(in the rows, 128 means zero)
Each named move below is a turn or a mirror, shown by a few rows before and after it. Which moves, in which order, take the first row of each later pair to the second? The first pair is answered.
Q_270:
[141 124 120 148 199 103 127 171 127 103 147 140 126  96 116 148  87 156
 126  93  78 143  96  98 125 158 120 137  92  69 161 130  81 130 122 119
 132 113 119 149 146] -> [144 134 127 153 206  91 120 156 119 118 139 118 139  99 109 164  96 147
 124 104  84 138  90  98 145 154 130 131  99  81 159 131  77 129 120 116
 145 105 120 148 163]
[107 132 157 107  96 137 124 120 161 144 108 160 130 142 166 121 123 128
 131 109 128 108 153 130 128 127 116 114 131 153 115 119 152 138 128 163
 159 142 123 109 133] -> [108 135 163 113 101 132 121 112 159 148 107 149 136 144 163 129 127 124
 130 115 132 105 149 129 137 127 120 111 134 156 114 120 148 139 129 161
 166 139 125 107 141]
[104 127 153 139 111 171 134 121 130 127 118 122 113 121 129 116 139 118
 135 140 163 109 137 128 121 134 121 125 137 141 122 130 138 101 141 121
 120 157 134 122 112] -> [106 131 154 141 113 170 130 115 130 130 114 117 116 122 127 122 142 117
 135 143 165 105 135 127 126 132 123 122 138 147 121 131 134 100 142 121
 126 154 135 121 119]
[101 132 148  87  39 149 153 121 155 120 103 196 127 102 147  91 115 103
 122 114 138 127 148 141 106 139 131 142 131 169 114 116 195 162 115 139
 126 128 107 132  98] -> [116 151 166 106  62 125 135  79 138 161  79 139 158 115 128 141 143  87
 117 138 157 105 130 134 162 131 160 123 151 199 107 121 175 160 118 129
 164 109 112 126 142]
Q_181:
[122 127 137 123  54 145  88  92 194 141 140  92 174 166 192 123 157  89
 178 165 158 114 173 108 148 103 111 132 133 175  89 102 105 151  85 141
 121 132 114  95 103] -> [124 113 103 116 102 156 109 158 193  83 181 134 123 144 185  91 115 106
 187 148 119 137 163 107  80 108  83 156 100  99 113 105  89 141  81 139
  76 139 112 113  74]
[123 120 124 130 122 140 106 138 134 127 115 127 116 122 115 134 124 130
 128 142 119 115 127 127 122 126 129 140 118 144 120 141 137 112 151 122
 132 130 135 133 130] -> [123 120 124 130 124 137 105 140 134 127 117 127 116 122 115 137 126 131
 128 141 119 115 127 127 119 124 129 140 116 142 120 140 135 114 151 122
 132 131 136 133 129]
[110 106 131 106  85 165 142 145 160 108 102 192 124 130 164  95  85 173
 111 104 107 157 153 131 111 152 109 164 122 117 136 141 142 119 123 165
 115 129 138 122  83] -> [150 140 110 139 203 138 148 144 104 105 134  97 101 147  82 142 107 125
 138 158 130 145  94 144 106 116 145 158 128  58 139 169 100 102 119 132
 120 111 154 130 118]
[115 127 138 139 110 140 103 119 140 142 103 128 157 136 124 112 143 114
 123 107 127 105 112 114 169 138 127 106 136 182 120 102 127 119 140 125
 165 120 119 126 141] -> [112 117 116 129 129 151 116 166 148 101 128 169 122 120 128  84 114 133
 126  92  97 121 112 112 121 147 104 124 113 134 136 101 121 117 135 124
 134 128 115 138 113]
Q_194:
[126 123 109 128  92 137 129 147 133 150 116  82 107 160  93 140 147  94
 121 150 144 134 118 144  87  88 139 111 174 150 127 130 168 136 124 123
 122 127 134 142 106] -> [124 117 102 121  84 142 133 162 143 138 122 100  98 154 100 123 139 101
 120 139 136 140 124 143  72  92 128 117 166 142 129 128 172 137 123 124
 110 135 132 145  95]
[142 123 138 133 158 115 120 122 127 122 119 130 131 104 125 138 101 146
 108 114 108 141 106 115 135 145 124 129 121 131 137 124 105 132 116 118
 138 115 122 149 146] -> [146 126 138 136 164 113 120 118 119 125 121 119 130 108 117 142 108 137
 110 120 114 140 102 117 136 140 131 125 125 130 133 124 105 131 117 115
 142 111 124 147 150]
[153 138 111 141  91 133 135 123 142 117 122 120 130 134 127 132 143 120
 144 135 158 122 139 126 109 124 136 156 149 142 107 136 151 105 151 125
 129 147 104 117 142] -> [152 135 108 138  88 137 138 126 144 114 122 126 128 134 129 125 139 123
 143 134 153 124 143 127 104 125 135 158 147 140 106 137 153 108 151 127
 125 149 103 119 138]
[132 139  69 152 157 151 137 111 126  99 181 152 124 102 107  85 180 130
 111 129 148 134 121 159 111 111 181  93 136  74 114 129 131 116 114 108
 118 139 143  95 115] -> [122 125  75 143 140 155 137 121 144  91 178 184 122  90 129  75 165 150
 100 110 130 141 133 151 106 124 165 100 128  77 118 121 132 117 114 113
 111 143 137  97 105]
Now pairs of rows:
Between the rows of a pair lie two moves.
[138 110 118 122  99 147 142 145 123  91 150 144 112 126 145  92 126 141
 154 127 131 151 168 144 126 115 124 151 113  99 135 123 138 119 137 137
 118 146 142 119 107] -> [140 121 138 128  76 135 130 107 117 125 128 113 142 141 146 117 151 129
 151 139 159 138 171 142 171 109 141 139 132 141 120 124 146 124 139 138
 144 140 144 107 129] -> Q_181 Q_181
[124 143 136 152 156 121 156 151 100 105 113 160 133 128 131 130 107 162
  86 104 125 122 125 168 131 103 113 144  98 118 126 138 125  74 178 136
 126 146 185 149 154] -> [128 150 144 157 155 114 152 133  96 118 106 145 148 135 129 144 117 161
  83 109 132 116 122 166 149 102 123 137 105 133 125 138 121  74 179 133
 142 139 189 144 168] -> Q_194 Q_181
[127 118 142 132 106 113 105 109 139 152  99 122 163 110 160 160 135 158
  84 114 124 116 132 124 176 154 133 119 139 179 152 116 122 122 121 146
 170 123 121 135 167] -> [130 109 132 129 138 115 109 140 145 127 113 144 143  92 159 154 108 177
  77  99  93 125 122 115 152 163 119 129 119 143 169 114 101 116 118 144
 156 120 118 147 159] -> Q_181 Q_194
[134 140 139 140 159  96 117 100 105 176 115  45 142 145 100 195 156 109
 125 172 160  94 112  90 161 140 158 102 128 130 145 131 112 125 129 129
 176 109 147 127 163] -> [ 94  92 130  98  84 135 127 164 166 123 123 180 118 110 176 116  99 179
 104 101 100 131 160  78  99 183  95 131  90 114 163 106 137 133 126 159
 127 133 125 139  93] -> Q_270 Q_194
[152 149 108  98 130 122  89 122  97 112  99 128 151 128 110 120 127 120
 123 124 130 158 130 107 140 114 110 115 127 136 140 134 131 146 156 103
 134 125 102 154 163] -> [150 146  98  95 130 130  96 137  96  98 111 138 137 125 111 106 121 118
 130 120 127 163 132 112 118 111 103 122 121 121 141 137 139 144 157 103
 124 132 104 156 148] -> Q_194 Q_270
[116 106 134 105 135 164 143 144 157  97 142 170 153  94 160 116 114 141
 133 120 104 145 130 115 134 117  90 124 126 119 137 115 118  97 126 155
 111 100  78 115  93] -> [137 132 140 128 174 140 135 109 123 127 139  94 169 117 119 159 148 103
 145 158 140 124 103 122 166  93 127 110 149 128 128 131 101  93 128 139
 139  84  89 110 131] -> Q_270 Q_194
[109  94 110 123  62 124 105  69 131 146 142 130 139 148 139 113 116 111
 115 104 101 124 150 120 154 116 111 109 129 125 138 122 141 159  99 134
 124 155  99 116 136] -> [111  90  93 122  90 128 113  97 129 121 165 143 110 142 130 102  99 117
 119 102  84 133 140 120 122 115 102 122 114  86 150 127 131 154  95 132
 104 156 100 129 121] -> Q_194 Q_181
[132 142 114 130 139 128 133 123 103 130 147  84 115 153 101 132 149 100
 165 149 156 117 112 150 127  91 139 123 134 128 116 141 139 112 134 121
 122 129 141 124 131] -> [118 121 106 113 114 147 140 158 127 102 154 142  99 135 129  94 118 129
 157 117 128 135 128 145  93 109 108 137 113 113 127 131 148 111 133 132
  98 140 132 130 100] -> Q_181 Q_181
[129 120 100 122 172 134 148 145  89  87 148 128  80 155 119 102 122 101
 160 148 141 140 120 146  69 105 119 144 142  60 131 140 131 122 137 114
 116 162 128 128 110] -> [ 98 101 135  99  65 147 138 116 125 118 107 176 118 151 181  81 130 130
 140 114 145 137 165 140 106 128 105 137 151 137 118 119 169 140 143 139
 132 173 114 117  97] -> Q_181 Q_181
[116 121 159 140  43 158 114 102 113 164  76 122 148 149 141 144 161 145
 125  85 149 115 164 114 189 133 121  87 148 184 138 159 163 123 114 125
 164 163 101 105 133] -> [113  95 142 130  84 162 118 161 136 118  91 181 117 110 158 123 108 193
 107  52  85 139 156  95 144 162  91 110 107 128 175 151 131 116 108 127
 136 156  90 131 112] -> Q_181 Q_194
[142 123 115 109 171 130 114 167 135 121 153 153 113 100 146 134  97 176
 104  94  86 141 127 131 134 170 100 146 113  96 146 127 101 136 112 152
 101 118 107 137 119] -> [135 129 148 110 115 122  99 113 139 170 113 134 158 115 163 156 128 168
  95  99 115 123 146 130 194 170 116 126 139 169 124 121 118 147 117 156
 138 116 104 122 141] -> Q_181 Q_181
[140 139 129 136  91 143 111 136 138 123 119 155 121 151 157 109 134 107
 184 137 143 142 139 132 122 130 118 134 124  92 110 133 139 148 117 131
 128 127 132 152 105] -> [143 144 145 142  93 130  99 111 138 145  98 136 142 152 158 134 146 109
 172 141 149 136 135 125 159 131 131 126 131 119 109 131 130 148 115 131
 151 113 129 150 130] -> Q_194 Q_270
[135 138 138 118 124 120 112 109 112 121 105 106 145 141 144 142 131 103
 135 134 139 120 133 125 175 124 142  95 155 143 154 118 159 111 112 100
 167  91 141 120 177] -> [127 131 107 107 121 145 132 152 113  74 144 139 101 141 139  96 113  97
 156 128 133 135 143 141 109 119 118 114 140  95 159 124 178 109 111 101
 123 115 144 125 131] -> Q_194 Q_270
[152 108 106 128 162  97 141 129 146 117 129 104 110 123  85 169 132 154
 107 112  71 164 107 130 150 112 154 113 125  82 147 153 116 118 100 152
 122 120 134 121 132] -> [151 118 115 131 134  99 138  99 137 142 120  79 129 140  82 176 157 133
 115 128 103 151 115 140 173 101 170 101 148 117 130 157 134 123 103 153
 138 124 139 107 142] -> Q_181 Q_194
[151 159 141 155 160 112 120  81  97 156 116  55 139 160  88 167 169  87
 135 162 167  99 110 128 161 115 153 115 157 135 122 134 127 124 123 117
 156 124 149 127 160] -> [144 146 102 141 160 144 151 144  97  94 167 101  79 155  84 105 142  80
 162 154 158 124 121 149  72 107 123 141 138  71 127 139 154 120 122 120
 100 153 150 133 102] -> Q_194 Q_270
[137 135 122 134 162 117 149 145 106 115 137  97  98 140 104 150 133 117
 150 137 138 134 118 124 113 117 151 131 126 100 129 149 122 119 136 135
 115 126 128 121 136] -> [134 136 139 134 129 114 139 115 108 142 117  86 122 150 117 159 150 114
 145 136 155 125 128 123 144 117 160 120 143 139 116 145 135 128 139 140
 133 127 125 113 147] -> Q_194 Q_181
[160  97  90 121 123 104 155 140 128 132 148  93 125 172 118 128 104 118
 143 117 181 158 151 154 111 202 130 153 137  66  99 158 131 128 131  57
 103 144 145  76  99] -> [149  94 115 116  77 102 142 114 144 159 119 100 156 175 146 132 115 128
 129 107 188 151 170 148 145 211 133 143 146 115  88 149 142 137 134  68
 123 143 141  69 107] -> Q_270 Q_181
[114 134 130 133  76 139 123 108 129 143 133 108 167 158 136 132 144 126
 131 152 174 121 118 151 140 127 134 105 156 166 116 122 162 130 128 131
 135 123 125 112 122] -> [118 129  98 131 122 149 140 157 119  99 171 122 123 147 117 109 120 124
 144 151 155 139 104 157  84 122 120 124 135 101 131 130 153 122 125 124
 101 131 127 126  98] -> Q_270 Q_181
[121  89 127 114 133 133 127 131 125 120 121 157 140 114 113 118 126 132
 128 108 114 151 108 129 112 156 115 132 123  82 131 121 124 125 131 126
 122 141 124 130 126] -> [131 100 131 121 157 122 121 120 117 131 118 133 147 113  98 140 133 125
 125 118 117 144  97 126 129 152 130 126 127  82 131 126 110 121 133 119
 132 131 127 132 146] -> Q_194 Q_181
[114 123 119 124  59 142  97 129 162 167 119 108 126 121 150 106 146  91
 146 137 173 119 157 187 133  92 121 128 166 147  94  98 180 160 150 136
 154 155 118  96  97] -> [104 100 111 113  77 147 101 174 186 135 128 165 107  92 174  88 104 136
 128 104 120 139 159 169 106 118  92 144 134 111 118  89 158 156 145 140
 132 151 108 113  78] -> Q_181 Q_194
[135 146 160 160  97  94 113 105 109 152  93  90 171 163 175 116 131 121
 138 118 114  90 101  87 157 124 139 166 133 168 111 133 108 122 105 144
 143 134 103 100 155] -> [128 134 123 149  93 122 137 159 105  99 136 129 122 160 173  60 112 113
 162 112 107 109 114 108  81 116 116 187 118 116 116 138 136 119 104 148
  93 159 108 105 103] -> Q_194 Q_270
[120 116 129 129  79 148 137 123 121 129 141 142 124 142 132  95 132 104
 147 132 153 126 152 140 115 124 125 134 144 143 111 132 160 132 133 136
 124 136 125 112 103] -> [118 113 139 129  71 145 130 115 129 140 128 146 135 139 141 102 134 112
 135 127 147 123 152 132 133 135 124 129 146 158 112 128 155 135 132 139
 134 134 121 112 112] -> Q_194 Q_194
[118 146 113 141 137 132 130 141 110 125 145 110 105 130  96 117 140  97
 149 151 144 137 123 153 106 111 127 139 132 103 120 139 131 128 127 116
 106 145 133 129 120] -> [103 139 124 132  79 141 128 131 127 136 131 136 121 131 124 103 143 107
 143 136 152 136 145 153 118 121 120 139 139 138 109 130 154 137 133 131
 109 155 129 119 109] -> Q_181 Q_270
[105  79 111 105 117 131 174 170 143 129 149 158 120 107 172  68 119 162
 131 102  97 147 156 117 106 115 141 151  79  95 117 125 141 148 125 143
 138 127 132 146 115] -> [133 115 117 135 170 103 167 125 102 163 146  62 141 136 117 123 162 112
 148 153 141 120 121 126 149  84 188 131 107 107 105 142 120 140 124 122
 172 109 147 138 166] -> Q_270 Q_194
[114 136 147  95  98 135 125 109 177 142  97 115 148 163 140 172 171 118
 137 166 153 108 108 143 180 100 148 144 156 151 103 157 137 106 141 135
 152 115 155  88 152] -> [114 130 151  96 111 128 119 112 183 146  88 120 154 151 145 183 159 134
 125 158 136 109 101 131 190 109 147 144 150 149 112 153 121 105 140 133
 158 105 153  97 161] -> Q_181 Q_270
[ 94  84 125 101 123 110 100 146 107 160  88 188 124 113 144 134 114 170
 120  74 118 132 124 154 172 129 161 161 136 168  88 116 122 117 139 131
 130 108 155 149 132] -> [115  99 110 116 187  96 103 157  86 151 106 155 110 113 107 158 113 155
 129  92 119 131  94 155 163 117 175 164 133 132  96 128  94 109 136 116
 129  98 161 158 150] -> Q_181 Q_270
[123 116 136 138 137 150 140 165 115 113 151 138  96 127 127 124  97 118
 141 110 131 138 144 133  88 121 125 137 107 117 141 125 121 147 104 132
 102 133 131 120 114] -> [122 121 134 137 131 155 142 160 107 115 154 126  96 135 122 122 107 105
 149 116 146 132 144 141  87 114 130 136 112 121 133 127 129 147 106 131
 105 136 136 114 111] -> Q_181 Q_270
[129 125 125 134 137 126 138 128 121 122 142 113 121 129 113 125 133 112
 132 146 135 134 132 144 109 119 143 131 123 121 126 136 143 111 135 118
 128 129 139 120 135] -> [119 119 134 125 104 132 137 124 132 127 133 130 131 129 132 116 132 119
 127 135 135 133 144 143 117 125 137 133 128 140 123 127 156 117 138 125
 130 133 136 116 128] -> Q_181 Q_270
[137  93 105 164 139 136 125 164 122  71 125 158  90  97 142 111  99 130
 129 114  58 155 124  88 100 170 114 131 132  87 154 143 117 134 147 134
 109 125 156 155 126] -> [139  98  95 165 134 141 131 166 111  61 136 150  81 107 131  98 109 111
 146 126  77 156 129 101  85 157 117 135 140  80 150 148 131 135 150 132
 100 133 160 147 115] -> Q_181 Q_270
[136 126 135 121 131 121 123 144 145 117 126 135 119 121 121 123 127 132
 127 118 118 142 132 144 123 123 115 131 123 115 149 132 131 121 122 124
 128 133 125 125 130] -> [138 129 141 123 131 115 118 128 144 131 118 125 130 122 122 137 132 134
 123 121 118 138 131 138 141 125 121 125 127 128 146 131 125 122 125 123
 142 125 123 124 140] -> Q_194 Q_270
[ 91 120 127 130 122 119 137 129 138 133 139 183 125 119 154 135  96 157
 112 111  91 152 107 112 119 163  88 149  81 123 154 131 132 141 118 112
 121 125 120 142 137] -> [107 131 113 140 169 113 143 139 115 123 161 150 109 127 119 147 101 134
 128 135 101 150  86 118 105 146 100 147  79  93 157 144 124 131 116 100
 114 120 129 147 143] -> Q_181 Q_270
[116 120 139 120 125 131 123 172 163 103 115 194 102 103 164 123 116 159
 136  93 115 131 158 140 129 153  69 151 104 123 126 107 109 115 132 179
 107 116 129 120 111] -> [120 123 152 124 136 117 112 159 166 117 101 186 118  97 164 144 117 167
 123  89 109 127 149 129 152 160  76 144 106 135 128 104  92 116 131 178
 124 104 128 122 131] -> Q_270 Q_181
[156 146 126 126 178 127 126 128 124 132 122  99 149 105 121 169 138 149
 133 138 120 117 111 121 139 129 152 117 141 135 149 122 111 130 127 114
 144  96 148 126 135] -> [142 139 138 115 115 138 125 109 138 148 104 118 168 110 150 154 149 151
 129 131 132 111 138 123 150 134 147 114 153 177 138 115 140 140 132 128
 148 106 144 116 123] -> Q_194 Q_181
[ 98 119 135  98  97 123 100  93 130 144  94 105 156 146 136 143 154 118
 137 148 133 105  99 138 183 119 121 157 136 162 133 119 116 144 104  89
 159 121 119 105 151] -> [ 87 103 131  83  67 140 105 116 152 127  98 154 147 134 162 114 134 142
 132 125 109 119 117 135 162 130  98 167 124 157 140 109 128 148 104  98
 142 131 110 107 125] -> Q_270 Q_194
